rotation ticks, each row followed by its count of ticks
The counts run from 0 to 132.
[  6 -16  -9  13  -2 -16   5  -3 -12  25  13 -35   6 -32  18   8  21 -25
  -5  38 -27  -2 -39  -1 -35  -3 -11  14 -18   2   4  11  49 -16  45 -29
  19  43  28  -6  25 -17  -1   6  -5 -25 -26 -44  -2 -18   7   6 -15 -15
  22  13   7  11 -15]  41
[  0  13  -7  -3  -5  -1 -19  27  11  24  -7  -6  -3  -8   0  52  40  -4
 -23   4 -38   0   0  32 -16 -25 -16  30 -25 -11   6 -10  33  -9  20 -16
   7  61 -11 -38  25   6   4  29  -8  19  -4 -16  -6  11  34  10 -19   8
 -10  22  12  11 -24]  58
[  7  14 -12   9 -14 -27   1   5 -14  18 -28 -20   9 -26  27  15  38 -16
  -8 -12 -31 -11 -12  16   7 -15   7  29  -7   4  33  -4  36 -21  35 -28
  15  44  12 -35  16 -13 -24  35  -1  10 -24  -8 -29  14  46  22  -2 -10
   2   5  -4  16 -18]  120
[ -1  10   3  14   3 -10 -25  10 -26  18  21 -21  13 -28  15  27  50   0
 -16   2 -43   5 -37  -2 -40 -24   0  14 -14 -17  -5  11  48  -3  37 -30
   4  27  11  -2  32  -3  -5  50 -22   9  -2 -32  -1  -2  19  -3  -6 -10
  22  21 -19  12  -2]  7
[ -4  -6   1 -12 -22  10  20  17  21  23 -13 -21  25   1  17  18  27 -25
   5   4 -10 -35  -8  25 -12 -11 -33  14  -9   5  17  -2  40 -28  42 -19
  16  42  21  -6  32  12  12  12  -8   4  -1 -17   0   9  26  21 -33 -40
  26  14  -8  17 -21]  131
[  3   6  -1  17  -9  -8 -21   7 -17  18   9 -29  27 -27  21  23  46 -11
 -21   4 -35  -8 -33  10 -47 -26   2  14 -19 -16   3  10  42   1  41 -32
   0  36  -3  -5  34  -8   1  51 -12   7  -6 -21 -10  -5  12  -1 -18  -4
  17  21 -16  21  -8]  8
[ -2  21 -17   8  -1 -14   9  21  -1  20 -10   4 -14 -24  -6   1  52  -4
  13  15 -45  10 -30  11  12  -6  10  -3 -27 -16  18  -5  34 -31  27 -33
  36   4  49 -12  37  11   4   2 -11   4  -3 -36   2  17  40  18 -10 -29
  17  -6 -15  10 -16]  33
[ -3 -11  -2   0 -19  -1 -24   8 -17  40 -14 -40  25 -14  23  32  11  -6
  -8  14 -16   0 -23  11 -17  -5 -18  28 -10 -20  18  22  34 -14  51 -41
  34  39  10   0   0  -3 -10  10 -11 -12 -21 -20   4  -7  27  12 -40 -22
  10  16  28   0  11]  47
[  1  17 -13  15 -25 -23  -2   1  -3  19 -17 -20  18 -29  11  22  23 -14
 -11   1 -45 -22 -26  13   4 -29  17  32  -9 -45  33 -20  24 -18  30 -33
  14  29   0 -36  -2   4 -12  18 -15  -8 -18 -31  -9   7  33   0   7   4
  -6  13 -14  26 -17]  115
[  4  15  14  -3  11  -7 -43  26  -8  40   9 -17  19 -10 -11  19  36   5
  -8  17 -34  11 -30 -16 -13 -19   2  32 -19 -38  -5  -6  30 -11  33 -23
   7  46  15   0  22  -3   7   8 -26   0   4 -52   2  -8  30  -3 -21 -25
  -9  28  34   6  -1]  107
[  0  16 -13 -10   6  -6 -17  29   2  46   0  -7  18 -16   2  23  28  15
   4  11 -30   2 -26  -4  -7 -18  11  16 -25 -47  15 -16  23   2  33 -28
   4  39  25  11  26   4  29  -9 -25 -15   5 -30   4 -12  42  -7 -16 -38
   4  27  44   7  -8]  105
[ 15  11 -12  15 -20  -3  -6  31  13  26 -13  -1   7  16 -16  20  51  -4
   5  -8 -34 -21  10   1   7 -21 -39  51 -24  -6   7 -27  34 -18  26  -2
  13  34  28 -20  25   5 -13   9 -43  16 -12 -35  -7   5  17  -4  -9 -31
 -14  12   9   0 -15]  23
[-16  -2 -10  13 -35 -18 -23   1  -1  25 -22 -29  41 -20  17  33  29 -22
 -16   3 -25 -19   0   4 -19 -25  -6  23  -7 -12  22 -12  28 -13  61 -43
   6  51  -4 -10  18   4  10  33  -8 -16  -8   2  -8   5  31   0 -11 -25
  -4  19  -1   3  -6]  14
[-12  -2 -17  14 -37 -17 -20   7   0  30 -26 -21  43 -17  20  34  29 -15
  -7  -3 -26 -22   3  -1  -5 -19  -3  19 -10 -23  29 -20  19  -9  62 -42
  11  42   7  -4  19  10   5  28 -14 -17  -8   8 -15   3  38   2  -4 -32
  -7  10   5  -7  -5]  15
[ -7  24 -16   4 -21   1 -15   8  -3  18 -14 -19  30   0  13   1  24 -12
   3   6 -31 -16 -25 -26  26 -12   9  24  -4 -30  27 -11  36 -17  38 -26
  21  36  50  15  20   7 -20   3 -42 -23 -10 -25 -12  -9  35  11 -22 -31
  15  13   1  16  -7]  77
[  0   6  -7  10 -13 -33  -6   2 -20  19 -18 -22   5 -20  13  19  31 -21
 -12   1 -40  -3 -12  11   5 -18   1  45 -10   2  14  -7  32 -29  35 -21
  14  47   5 -49  16 -14 -26  38  -5   6 -19 -19 -16  17  47  22   2 -10
   0  12   0  15 -17]  119
[ -1   2 -25   9  -8  13  -3  29  10  34 -12   1   1 -11   6  63  31  20
  -4 -21 -31  -4  -5  24 -15 -32 -23  41 -30 -42  16 -28  41   0  16 -28
  17  27   9 -21   6   8   9  22 -35  12 -18 -12   0  -4  25  -2  -7  -8
   6  22   8  11  -8]  55
[  4  26 -18  10 -13  -4 -23  21  -3  35   1 -18  32 -21   9  26  35   4
  -7   4 -45 -11 -31 -12   6 -24  23  16 -15 -63  24 -15  24   3  27 -35
  12  24   9   3   9  13  -2   6 -32  -5 -10 -46  -6 -11  27  -9 -17  -8
 -13  18   8  26 -14]  110
[ -5  16 -16  12 -17 -25   4   7  -6  21 -20 -14  13 -28  12  27  28  -1
  -4  -5 -45 -17 -17   2  14 -29  14  37 -15 -41  31 -29  24 -14  30 -37
  16  26  16 -36   0   5  -9  33 -17 -14 -17 -23  -9   7  41   6  21  -3
   1  15 -16  20 -18]  116
[ -1 -16   3   3 -23  17  10  26   2  18   1 -20   1  -3  -1  20  43 -16
   7   9 -14 -22  -9   7  -5  -4 -45  26 -10  15  13 -14  50 -28  42 -13
  18  36  31 -11  30  19   1  26 -37   1  -2 -28   3   6  20  20 -14 -43
  25   2 -16   2 -11]  129
[ -6  18 -19   0 -12 -10 -20  33  -1  22  -4   2  -7  -8  -7  53  54  13
  -7  -2 -38  13  -4  12  13 -17   6  11 -29 -10  17 -28  26  -2  31 -26
   8  30  10 -22  31  21  23  26 -22   5   9 -14   1  17  54  22  -8  -6
 -10   4  -5   4 -24]  61
[  9  10 -15  18 -26   4  -1  25  12  28 -21   4  11  10 -15  19  43   5
   7 -14 -34 -13   8  -5  13 -25 -27  39 -24 -21  15 -36  26 -11  29 -14
  18  26  29 -13  20   5 -11  12 -50  16 -18 -20 -20  -2  23 -10 -12 -34
 -16   6  11   0  -9]  22
[ -1  12  -5  -9   7  -5 -26  28  -5  40   8 -12   5 -12  -5  25  35  15
   1   7 -38   8 -31 -14  -8 -15   9  28 -18 -40  -3 -14  24  -2  26 -25
   0  37  25   3  24   5  20   0 -28  -8   6 -43   3  -8  38  -2  -9 -34
   0  29  37   7  -5]  106
[  4   2 -36  16 -12  -9 -10  15   0  25 -19  -6  -1 -19  20  36  47 -11
  -9   6 -26  14 -10  37 -16  -3 -22  -4 -34  14  19  19  37 -10  31 -41
  38  34  18 -11  34  -3  -1  16   5   6 -19  -5  -6   3  18  19 -44  -3
   7  -5   5   4 -10]  92
[  3  10  -4  10   0 -15   9  22 -12  20  -3   1 -13 -23 -11  -8  52   0
   7  18 -44   9 -33  11   0  -6   6   1 -27  -5   6   2  41 -35  33 -30
  35   5  50 -15  35  -2  -3   7 -18   3  -2 -47   8  13  26  12 -13 -33
  12   2 -14  15  -9]  34
[ 17  -4 -22  11 -30   5  12  15   6  12  -8 -16  19  -5  31  21  41 -10
   5  -5 -13 -25 -10  19   8   0 -25   3 -12  13  33  -5  40 -10  41 -17
  20  44  12 -13  31   3 -19  31 -32  13 -19 -18 -28   0  27  22 -29 -38
  12  -8 -17  17 -15]  126
[ -9  10 -19  15 -25  -1   5   8   5  29 -23 -13   5  -8  -3  25  23 -15
   7  -8 -39 -16 -14   6   5 -23 -20  35 -12 -38  18  -5  46 -31  20 -32
  43   7  49 -19  -1   9 -22   7 -34  -8 -33 -20   7   1  15   2 -14 -14
  26  12 -21  12  -6]  83
[  2  10 -15 -11   4  -7  -3  26   6  51  -3  -4  25 -24  10  20  22   9
  -1  13 -24  -5 -24  13 -21 -14   4   8 -20 -39  17 -17  22  -1  39 -32
   2  52   8   5  30   1  29  -9  -9  -6   6 -21   6  -6  31  -8 -16 -41
  -2  27  40  14 -17]  104
[ 10  -3 -48  20 -17  -4  -2  23   4  26 -12  -3  -3 -11  22  39  45   4
  -2  14 -26  16 -10  33 -16  -1 -17 -13 -39   5  27   2  36  -2  34 -41
  38  27  20  -1  35  12   4  12  -6  -1 -13   0  -2  -4  26  18 -40 -17
   7 -13   0   6  -5]  93
[ -3   7 -15   5  -1   9  -7  31   3  34  -4  -2  -6  -8  -9  67  41  12
  -9  -9 -34   6   2  15 -17 -30 -27  45 -33 -29   2 -19  42  -6  14 -15
   9  33  11 -29  11   4  16  33 -29  11 -11 -17   6   0  25   4  -8   3
   3  23  11   8 -12]  56
[  0   9  -2   7 -10 -30 -10   2 -23  19 -22 -19  -6 -22   2  27  37 -13
 -14  -3 -45  -3 -10  -1  11 -18   0  50 -10  -8  10 -19  36 -28  34 -23
  17  33  20 -51  13 -10 -15  38 -17  -2 -20 -26  -6  18  44  13  20  -8
   2  15  -5  10 -14]  118
[ -4  -8 -32   9 -15  -8   1   0  -4  33  -6 -33  17 -30  32  19   8 -12
   0  21 -16  -3 -34   0 -16  -5   4   6 -15 -21  31  -5  42  -4  44 -39
  26  45  34   6  19   5   4  -1 -12 -41 -22 -23  -1 -19  14   6 -16 -22
  29  13   5  13  -8]  43
[ 11  19 -32  14 -19 -23   7   4 -15  19 -25 -11   3 -17  26  19  39  -3
  -6 -21 -32  -2  -9   1  15  -7   4  25 -13  -4  37 -15  32 -10  32 -31
  24  35  25 -30  22 -13 -21  32 -16   6 -21  -2 -28   5  52  20   3 -23
   6  -1   0  17 -19]  121
[ -3  10 -12   2   0   0 -15  35   4  30  -5  -7  -9  -9  -7  60  46   2
 -16  -5 -36   7   1  22 -21 -31 -27  44 -26 -10  -4 -10  38 -10  23 -15
   7  45   0 -42  24   5  13  27 -15  14  -8 -24   5   6  27   9 -14   2
  -6  20   9   8 -11]  57
[  9   7   2   9  -1 -23   6  13 -13  15  -2 -13  -7 -28  -3 -10  49 -16
   6  30 -40   7 -40  14 -15  -6  -2   0 -25  -3   5  12  39 -33  37 -26
  34  13  36 -23  33  -7  -7   5  -6  15 -12 -52   1  14  22  12 -17 -27
  11  10 -15  17  -7]  35
[  2  13  11  11 -13 -13 -30  21 -16  27   4 -22   7 -16 -14  31  38   2
  -6  12 -49  -7 -37 -13   7 -25   7  37 -11 -45   7 -13  29 -13  27 -22
  12  20  11 -21   1  12  -6  23 -34  -6  -6 -56   0   2  21  -8   5  -5
 -11  18  -7  16  -7]  112
[ -9   4  -7  11  -8  -8   4   7   1  19 -20 -18   1 -10  -5  20  27 -29
  -7   0 -44  -8 -13  20 -10 -24 -30  51 -15 -17  -3   6  54 -38  20 -31
  36  19  37 -34   6  -8 -21  10 -18   0 -29 -24   7  10   8  10 -19   1
  18  21 -13  12  -8]  85
[ 11  11   5  12 -19 -20 -14  31  -1  19   0  -6  11 -23  -2  19  55  -3
  -4   9 -34  -7 -21  24  -5 -16   6  -8 -28  -4  29  -8  17 -10  50 -27
  11  34 -14 -22  42  14   3  29  -7  29  12 -26  -9  24  48   7 -18 -28
 -15   0  -8   8 -21]  64
[  5   4 -22   7 -12   6  -1  27  11  41 -10  -7  17  -7  11  56  23   6
  -7 -23 -35  -7  -7  35 -22 -30 -27  34 -28 -45  23 -18  29  -3  16 -31
  20  38   2 -21   5   5   2  23 -25  18 -21  -7   0  -7  20  -5 -20  -8
   2  22   6  21  -7]  54
[ -4   3  -7  11  -1 -13  13   9  -1  21   1  -8  14 -13   2 -11  34  -2
  10  12 -29 -20 -25 -26  11 -22   2  23 -14 -13  19 -32  35  -9  46 -17
  -1  48  40   4  41  -3   9  12 -33 -23   1 -33 -16  -7  33  -1  18 -47
  16  17   0   8 -25]  72
[-11 -14   2  13 -19 -14 -28  -1 -16  19   0 -33  23 -19   9  47  45 -10
 -15  11 -29 -13 -11 -17 -25 -22 -11  32 -11 -13   1 -13  35  -5  50 -35
  -2  38  11  -1  23   7  10  41 -25 -25  -5 -14   5   4  21   0   6 -19
   7  17 -12  -8  -7]  12
[  9   3 -27  18  -7  -9  26   0 -15  22   5  -5  -2 -39  17   0  36  -6
  16  18 -33  -2 -42   7 -17  -2   1   0 -25 -20  21 -16  42 -10  34 -40
  27  17  48  -1  32  -5  -1   3 -13 -11 -21 -36  -9 -11  13   2  -5 -26
  20   5 -13  12 -13]  38
[ 16  20 -18   8 -23  -1  -2  28  32  24 -21  -3  11   6  -5  10  45 -24
  -4   5 -29 -28   3  27   8 -19 -20  26 -23  -8  20 -19  35 -18  25  -2
  15  51  12 -29  27   2 -11  -2 -25  16 -10 -34 -16  12  16   2 -31 -17
 -17  15   2  19 -27]  25
[  4 -17 -23  17 -16  -2  -3  29  -6  33   8  -9 -16 -16  -9  38  53   9
   8  24 -27  20  -9  19 -19   7 -31   4 -39   6  13   1  35  -2  44 -28
  35  22  24  -4  31  17   9  19 -24  -1  -6 -21  10   3  21   3 -23 -29
   7 -15  -8  -7   4]  95
[  6  21 -31   2 -17   0   5  28  34  24 -19   4  -4  -2 -11  18  39  -6
   6   9 -38 -19  -2  17  23 -13  -5  21 -24 -20  27 -32  36 -26  19  -5
  21  34  37 -22  32  19   1  -5 -36  -5  -2 -32  -6   3  26  11 -12 -12
  -3   6  -3  24 -30]  27
[ -3  -2  -9   6 -18   9 -11  26 -13  44 -10 -23  14 -10   2  50  18  16
   0 -11 -26   7 -16   6  -7 -18 -32  39 -20 -42   9   0  35  -8  35 -40
  36  10  20  -5  -2   9  -6  15 -31   1 -23 -17  12  -9  26   2 -21 -28
  10  15  15   3  23]  50
[  1  -7  -3   0 -11  11 -16  25 -17  46  -3 -24  11  -3  -7  46  22   9
  -6  -5 -25   4 -14   7 -16 -23 -39  50 -19 -36   5   2  41 -11  34 -31
  32  18  13 -17  -8   3  -9  23 -30  11 -22 -21   6   0  22  -1 -20 -25
   7  17  16  -3  16]  51
[  1  13   1   9 -19   0 -23   8  -2  16 -16 -34  26   5   3  -1  28 -25
  -3   6 -36 -21 -25   1   8 -17 -17  34  -1 -23   8  15  41 -34  41 -23
  37  25  30 -13   7   4 -41  13 -34   0 -22 -42  -2   5  13  10 -38 -21
   1  22  -9  16   2]  80
[ -8   9 -46  15  -7  -9  13   4   8  23 -31  -1  -6 -15  17  41  31  -9
  -2  -4 -44   8  -5  24  -9 -18 -12  22 -31  -7  22 -10  50 -19  21 -36
  38  21  45 -20  18  -1  -1   8 -17  -8 -29   9  -2  -3  21  17 -18  -1
  22  13 -10  13 -11]  88
